In the rows, 128 means zero.
One turn moves each row of this set onto another row. After a few examples, where does it send each row asked below?
silu: [121 130 158 106 139 168 140 134 102 105 139 141 129 118 143  87 130 184
 143 113  91 146 133  84 126 120 163 112]
fir: [123 120 134 101  78 113 134 144  95 141 112 112 141 114 139 150  89 149
 134 121 103 142 115 154  82 119 138 107]
Muteg: [122 141 179 128 119 184 177 145 120 132 120 108 137 122 134 156 154 116
 132 150 139 148 117 152  95 126 155 108]
Rulaf: [136 128 128 122 163 113 117  99 116 119 112 146 116 127 126 140 116  99
 119 117 146 126 154  98 171 172 122 164]
redi: [127 142 113 126 191 129 120 133  87 127 133 123 128 143 139 140 100 125
 140 115 122 129 128  96 150 195 133 160]
pobu: [134 162 132 138 168 112 134 122 152 133 125 171 130 115 138 110 141  91
 115 131 133 132 143 104 179 147 151 167]
Mipu: [128 168 136 133 167 110 134 144 145 153 110 152 122 122 145  77 143 109
 105 145 119 131 115  92 165 130 146 163]
bifaz: [122 149 170 142 131 144 156 146 117 126 137  74 149 125 134 156 162 127
 124 145 110 159 112 154  88 131 162 101]
Dade: [133 158 115 146 133 128 126 128 152 161 143 102 147 126 138  80 118 146
 145 150 142 102  96 174 108  97 162 125]
sigi: [ 90 109 110 139 180 163 140 133 120 170 150 139  95 129 102  96 107 105
 119 122 118 148 104 125  77 155 127 108]
bimel: [133 149 102 148 187 135 123 166 118 150 128 137 142 142 130 122 131 104
 161 127 130 125  96  98 158 165 137 175]
Peped: [118 139 175 160 105 188 168 146 126 134 117  86 135 127 119 117 141  95
 143 143 122 144 132 146 114 107 148 110]
gib: [134 158 105 149 147 161 114 143 137 160 162  85 158 148 138 104  97 147
 154 138 147 112 104 173 119 113 149 127]
zuf: [109  91 118 132 164 152 121 108 143 164 126 142  96 124  78 124 121  88
 100 124 147 146 130 113 102 139 101 118]
dum: [124 117 133 101  72 150 135 142  95 138 116 126 141 116 142 153  69 134
 142 119 115 135 131 152  96 123 134 103]
fipe: [100 102 102 141 186 124 113 111 133 153 165 121 106 125  95 132 122 109
 104 111 120 159 128 125  85 162 118 104]
ridef: [142 151 125 123 120 133 136 107 169 157 129 126 139 121 139 103 126 145
 122 154 167 100 110 175 123  84 152 129]
niz: [127 118 133 115  71 105 118 129 106 127 121 111 142 115 136 158  86 133
 134 113 102 142 140 158  97 119 135 104]
Lek: [129 131 165 171 105 158 145 133 132 127 123  66 142 135 101 153 156  88
 158 132 130 145 129 146 123 115 134 124]
kog: [123 150 129 138 156  66 141 126 108 143  96 132 107 123 133  68 125 123
 132 129 102 106 103  99 136 147 150 166]
sala: [121 144 171 169 115 124 154 121 141 115 135  85 144 118 117 148 171 102
 147 133 113 145 129 169  98 122 165 113]
ved: [124 107 149 150 113 142 127 103 121  92 134 138 116 121 105  88 127 143
 188  92 109 130 148  91 146 102 145 134]
Kezun: [130 117 140 140 137 112 102 119 116  94 148 101 138 123 107 115 143 167
 160  91  90 146 139  87 136 116 143 119]
gagul: [135 155 120 130 188 136 135 135 133 132 139 170 138 130 140 142 133 103
 141 127 147 127 127 105 165 175 147 167]
zudub: [105 107 121 117 167 120 145 112 138 167 126 154  86 105  97 120 143 124
  96 131 133 143 103 126  72 142 127 107]
Laz: [131 119 151 108 148 121 135 115 110  94 142 142 132 112 129 137 153 189
 166 100 110 139 122  94 117 132 157 124]
lunu: [123 112 140 114  57 135 124 140 104 140 105 118 134 114 126 132  76 119
 135 119 112 137 134 144 104 101 122 109]
doror: [123 114 125 131  65 117 120 137 103 131 120 107 140 119 126 149  77 121
 157 108 106 130 127 155 100 116 125 114]
sutu: [150 140 118 120 133 148 117  99 164 144 143 114 152 130 130 142 124 137
 118 145 186 111 132 175 139 103 135 123]
nep: [150 144 105 131 150 171 106 127 143 151 165  91 162 147 135 148 103 145
 134 136 171 119 126 166 127 122 137 122]
maku: [129 164 113 145 185  97 125 169 122 159 120 126 134 132 133  89 147 115
 135 140 107 130  88  89 151 145 141 168]
Resuf: [131 143 144 106 148 100 148 106 120 138  80 161  97 112 136  97 124 117
 103 143 137 119 131  95 154 148 138 160]
sutos: [116 141 119 146 171 124 133 151  83 151 112 117 115 149 135  80  89 114
 158 117 103 118 100  94 140 165 137 166]
rekir: [ 91 104 106 159 159 110 136 115 146 162 134 135  88 114  82  89 130  98
 136 119 115 135 105 130  75 139 121 120]
duni: [136 107 154 121 128 185 129 139 104 111 123 136 116 130 111 113 127 163
 169 108 121 139 127  66 146 103 127 130]

bifaz goes to Peped
sigi goes to rekir
bimel goes to maku
And these:
redi goes to sutos
doror goes to fir
Laz goes to duni
Dade goes to ridef

One turn moves each row of this set onto another row. After a few examples, where does it send each row asked below?
P: [143 128 173 132  93 160 120 127  96  97 102  88 103 103 108]
L: [127 120 147 108 105 148  88 132  90 108 141 160 124 144 151]
S: [166 113 105 121 159 208 120 109 140 128  87 144  57 130 113]
Y: [128 108 118 100 152 221 129 132 118 125  86 120  41 111 124]
R: [147 110  93  89 159 201  93 119 137 113  92 159  69 111 144]
Z: [138 155 164 134 115 154 112 128  90 101  83  83 109 104 125]
K: [129 133 137 132  91 146 151 134  92 109 156 118  89 109 158]
X: [149 127 137 146  94 127  98 120 124 138 105 130 112 153 106]
A: [135 142 183 122 111 175 121 136  96  94  91  89 107 109 113]
G: [160 112 107 115 155 212 120 122 136 133  90 149  53 126 103]
H: [150 147 129 154 110 132 114 128 133 146 104 136 109 153 105]
T: [125 153 122 137 101 144 159 143 105 119 147 122  87 111 164]
W: [132 112 121 108 160 227 123 131 117 121  96 121  42 105 113]
F: [137 156 131 153 121 130  95 129 110 148  99 123 110 152 113]
M: [127 136 154  98 123 159  86 135  94  98 125 161 134 143 155]
J: [130 150 147 119 135 156  92 128  74 109 135 154 126 147 155]
D: [127 111  87  89 145 201 124 132 131 125  97 141  45 103 154]
N: [140 165 126 143 117 144 146 131  88 109 146 120  99  99 164]
U: [119 109  89  99 150 202 129 126 125 128 100 132  43 111 159]
C: [158 105  99  91 157 204 107 117 134 115  89 167  68 119 140]

R goes to S
H goes to A
And these:
F goes to Z
D goes to C
K goes to L

